Each row is where one point has got to under a steady rotation. How many ticks took it there?
The counts run from 0 to 107.
[138  94 157  97 150 165  93 124 116 178 137 140 190 125 129 109 138 105
 163 123 129 143 117] => 42
[128 109 148  96 138 180  78 129 117 178 165 140 168 147 155 107 134 102
 186 144 102 147 119] => 41
[ 98 100 163 123 135 150  70 114 127 148 149  92 176 134 135 100 185 126
 155 161  93 136 150] => 57
[119 167 156 115 170 141  95 100 162 120 136 109 179 152 100  71 161 103
 135 140 150 132 136] => 97
[ 90 128 136 102  98 151  76 120 110 151 131 132 164 127 143 120 144  87
 204 153 127 152 126] => 22
[119 100 142  99 168 161  79 108 134 146 151 129 195 163 129  91 136 103
 137 129 135 122 132] => 60
[ 88 107 139  74 162 132 107 106 118 170 118  96 155 171 103  76 171  97
 119 138 160 131 163] => 45
[ 75 117 158 104 124 159  90 118 112 158 151  93 161 123 143 143 156 115
 166 158 101 137 151] => 39
[134 145 150 104 149 152 103 114 111 173 120 120 161 131 124 133 115 114
 193 136 160 139 104] => 16
[161 140 163 136 160 177  96  87 165 127 136 131 175 133 137 100 150 146
 161 114 139 112 113] => 94
[113 134 190 111 192 164 114 106 127 163 119  92 178 168 103  83 150 118
 127 142 110 153 148] => 71
[112 157 162 127 147 120  94  84 165 106 116  98 170 145 109  88 190 114
 131 159 136 140 147] => 98
[164 114 170  84 198 156  81 110 124 169 126 115 147 173 111 102 117 121
 154 137 135 143 126] => 52
[140 118 135  99 179 172  80 118  96 193 112 112 139 151 119 112 124 116
 172 123 142 141 115] => 34
[ 67 123 172 116 127 143  89 110 120 147 136  91 137 146 149 118 174 121
 160 172 100 140 152] => 56
[108 100 148 111 115 161  75 137 126 175 133 118 165 109 145 125 141 100
 188 145 123 139 117] => 23
[ 82 149 162 125 102 155  98 141 115 145 118  93 171 109 144 123 165 102
 194 164 103 146 137] => 4
[ 96 117 145 114 170 115  79 117 135 141 142  86 157 169 110  78 168  95
 125 149 136 133 160] => 63
[ 84 120 121 102 120 111 100 128 112 185 134  95 142 128 104 100 158 107
 173 153 160 158 132] => 29
[ 77 107 133  97 144 121  94  99 118 136 129  79 165 137  90  91 168 102
 172 138 146 139 141] => 46
[ 89 154 144 101 147 148 123 139 107 169  91  85 159 129 128 111 133 118
 167 137 150 172 133] => 19
[113 105 152  97 167 181  77 122 125 167 144 141 184 152 120  91 143  87
 154 115 147 166 114] => 43
[132  86 158 118 148 171  72 113 122 160 147 122 164 137 158 108 164 125
 171 157 102 126 124] => 58
[135 140 146 105 123 165  91 130 106 159 135 163 184 105 152 106 128  97
 182 117 136 148 119] => 7
[113 115 125 107 119 159  76 111  87 162 127 105 139 129 124 116 162 100
 195 158 125 135 128] => 31
[ 97 144 127 121 156 111  77 106 153 111 129  91 158 164 125  91 172 102
 145 143 137 117 175] => 81
[174 113 146 131 155 188  86  90 154 136 135 135 131 137 148  94 120 145
 176 151 121 111 103] => 85
[ 96 141 171 146 144 144  91  94 155 130 127  73 171 140 123 104 167 138
 149 154 108 134 143] => 90
[117 170 153  92 150 143 127 109 110 182 103 102 166 120 102 117 117 114
 161 107 159 155 122] => 18
[157  99 149 127 142 164  84 106 153 157 154 143 190 139 145 102 151 126
 163 137 109 126 125] => 76
[102  85 113 115 110 150  73  96 107 144 134  88 115 144 125 101 140 109
 198 173 123 117 137] => 48
[130 101 133 100 127 159  51  90 113 164 134 116 147 142 122 115 161 106
 167 175 125 106 109] => 49
[123 119 145  76 155 164 118 126 100 173 109 113 154 147 100 114 128 108
 177 122 167 146 106] => 17
[134 100 133 100 136 180  70 112 102 173 138 101 141 119 142 128 134 114
 190 170 132 135 113] => 32
[146 120 185 112 180 155  86 110 158 118 150 143 194 176 111  92 140 128
 136 130 146 137 110] => 78
[141 138 179  77 171 156 101 123 116 192  98 103 139 149 117 110  96 129
 144 124 147 154 121] => 35
[129  96 162  96 184 143  89 110 131 170 142 116 175 159  85 100 132 128
 128 105 144 143 147] => 61
[122 168 179 120 153 170 121 130 115 164  90  90 165 121 108 108 114 121
 179 152 148 159 127] => 1
[138 163 166 102 172 147  99  95 163 128 114 132 201 160 103  75 153 119
 130 111 151 133 128] => 96
[117 115 149  92 173 122  91  98 127 154 130 100 163 191  95  66 145  97
 152 126 130 131 148] => 62
[ 82 105 180 118 168 141 104 103 124 140 119  73 155 153 108 106 164 118
 147 173 117 154 181] => 55
[112 129 165 157 137 139  85  85 158 112 141  88 175 128 145 109 179 124
 162 160  97 141 136] => 91
[ 96 116 168 118 154 139  83  86 126 138 128  61 153 138 148 104 167 122
 147 163  97 128 149] => 73
[136 126 128 157 151 165  65  73 158 115 124 102 164 116 124  92 160 122
 180 159 125 118 112] => 101
[134  93 136 107 162 172  66 108 130 155 142 128 134 137 126 108 143 119
 181 144 128 129 114] => 50
[140 143 189 119 181 152  96  92 138 151 111  82 170 151 101  79 148 141
 119 142 142 108 128] => 88
[164 145 138 141 133 173  92  77 159 122 134 100 151 134 145 104 137 135
 187 158 135 113  98] => 102
[133 104 138 106 158 190  77 104 116 184 123  99 129 128 128 128 126 108
 191 141 138 158 108] => 33
[115  96 148 105 139 131  76  78 134 129 149 102 136 131 134 101 177 108
 170 175 129 123 146] => 65
[ 90 139 161  92 169 155 128 115  94 160 113  89 160 163 116 106 132 119
 150 134 145 181 151] => 36
[135 116 141 113 128 164  85 112 135 160 132 123 142 125 128 128 136 117
 215 124 141 150  94] => 15
[ 90 123 170  82 130 159 115 132  93 170 127 107 175 147 109  83 143  92
 157 129 168 147 136] => 27
[ 86 138 134 114 140 130 121 153 112 147 125  84 170 117  87  82 164  80
 193 148 176 136 138] => 11
[124 129 156 151 139 179  84  99 158 105 137 108 154 137 152 104 179 121
 169 169 108 129 139] => 92
[108 143 122 113 116 139  95 113  98 156 106  98 154 122 132 112 159  93
 202 167 153 124 135] => 13
[ 98 129 171  96 176 143 110 110 114 140 136  77 157 146  99  93 149 139
 127 149 115 153 145] => 54
[161 114 152 108 161 183  77  79 138 147 128  91 152 161 135 104 149 114
 173 134 152 113 118] => 68
[123 161 167 129 183 163 116  92 143 121 109  93 176 133  86  86 119 133
 140 112 153 134 130] => 105
[107 112 153 135 130 149  72  88 126 141 139  79 170 145 151 103 162 125
 156 166  90 137 158] => 74
[110 122 178  71 193 146  97 110 117 172 119  79 154 157 100  93 132 121
 140 137 124 150 142] => 53
[132 136 142 146 113 171 103 152 113 149 126 124 180 122 150 110 131  90
 210 137 146 145 100] => 6
[171 142 178 110 150 168  97  90 143 135 139 154 206 153 130  86 154 113
 149 122 136 127 124] => 95
[102  92 144 117 148 140  64  88 135 146 153 107 158 138 143  95 158 127
 190 186 113 112 133] => 66
[153  88 142  95 170 156  71  93 135 186 130 105 163 160 125 106 144 130
 176 128 124 127 121] => 51
[ 81 137 148 122 129 148  99 128  92 177 121  90 164 103 144 110 153 106
 167 175 115 150 147] => 21
[154 100 169 103 195 177  82 103 120 140 126 112 155 178 125  95 113 123
 139 124 159 124 120] => 69
[ 81 116 148  97 145 117 117 128 112 162  96 109 154 137  80  89 164  86
 162 118 170 151 141] => 28
[113 133 130 112 121 146  79 118 104 176 121 110 160 102 131 113 146  85
 220 155 129 125 119] => 14
[119 160 184 123 176 151  98  96 145 109 117  78 143 145 108  77 154 138
 148 149 117 129 139] => 89
[115 136 141 112 168 160  84  94 150 138 135  96 186 167  98  86 151 111
 131 128 161 135 138] => 79
[183 132 158 122 179 167 111  76 139 147 128 113 154 147 121  93 142 127
 166 124 133 119 105] => 86
[ 98 157 135 111 170 152  79  83 147 134 135 101 165 161 105  84 159 100
 118 146 131 129 169] => 80
[142  90 165  94 155 164  69 103 135 161 149 130 168 159 154 117 165 129
 145 129 115 147 127] => 59
[ 83 130 170  97 138 129 102 129  92 150 135  79 169 125 117 118 145 115
 157 170 112 151 153] => 38
[155 157 175 121 173 168  74  98 149 139 117 110 170 168  99  75 120 138
 154 144 148 127 130] => 87
[100 131 147 131 128 129  80  82 150 116 147  92 139 142 153 100 174 121
 174 172 127 122 155] => 82
[ 82 110 132  95 100 126  82 116  97 162 121 116 156 118 122 108 153 106
 183 164 152 133 140] => 30
[142 126 152 126 150 169  62  85 149 130 145 106 138 124 148 109 151 122
 185 160 126 106 122] => 84
[169 146 145 128 178 168  90  84 168 133 121 128 178 136 114  92 140 123
 196 113 163 121  81] => 103
[ 82 153 137 100 115 129 103 122  99 150 109 101 148 128 116 103 142  95
 194 150 149 132 153] => 12
[ 87 167 176 131 170 152 121  90 141 114 104  70 162 117 107  91 160 125
 156 153 123 127 120] => 107
[146 137 167 161 142 154  94 114 153 124 138 127 200 124 157 106 153 126
 171 146 110 143 135] => 93
[128 140 138 107 142 177  99 158 123 159 139 148 176 153 114 101 133 110
 185 117 168 150 110] => 8
[104 193 169 133 189 159 116 101 137 121 113  79 171 151 111  95 134 132
 156 126 124 166 131] => 106
[146  91 140 131 145 170  86  97 121 152 136 108 140 160 140 105 139 135
 173 158 116 108 127] => 67
[165 156 176 118 176 161 110  83 168 135 110 114 170 130 110  95 135 125
 157 134 152 131  93] => 104
[142 133 190 101 201 158 106 106 134 145 134  87 154 186 111  95 130 129
 146 134 137 134 147] => 70
[113 103 144  99 139 177 101 149 108 168 120 136 168 153 123 112 126 108
 170 114 142 155 122] => 25
[126 130 143  87 157 149 113 115 105 167 122 126 191 143  99  87 124  81
 166 118 162 151 131] => 26
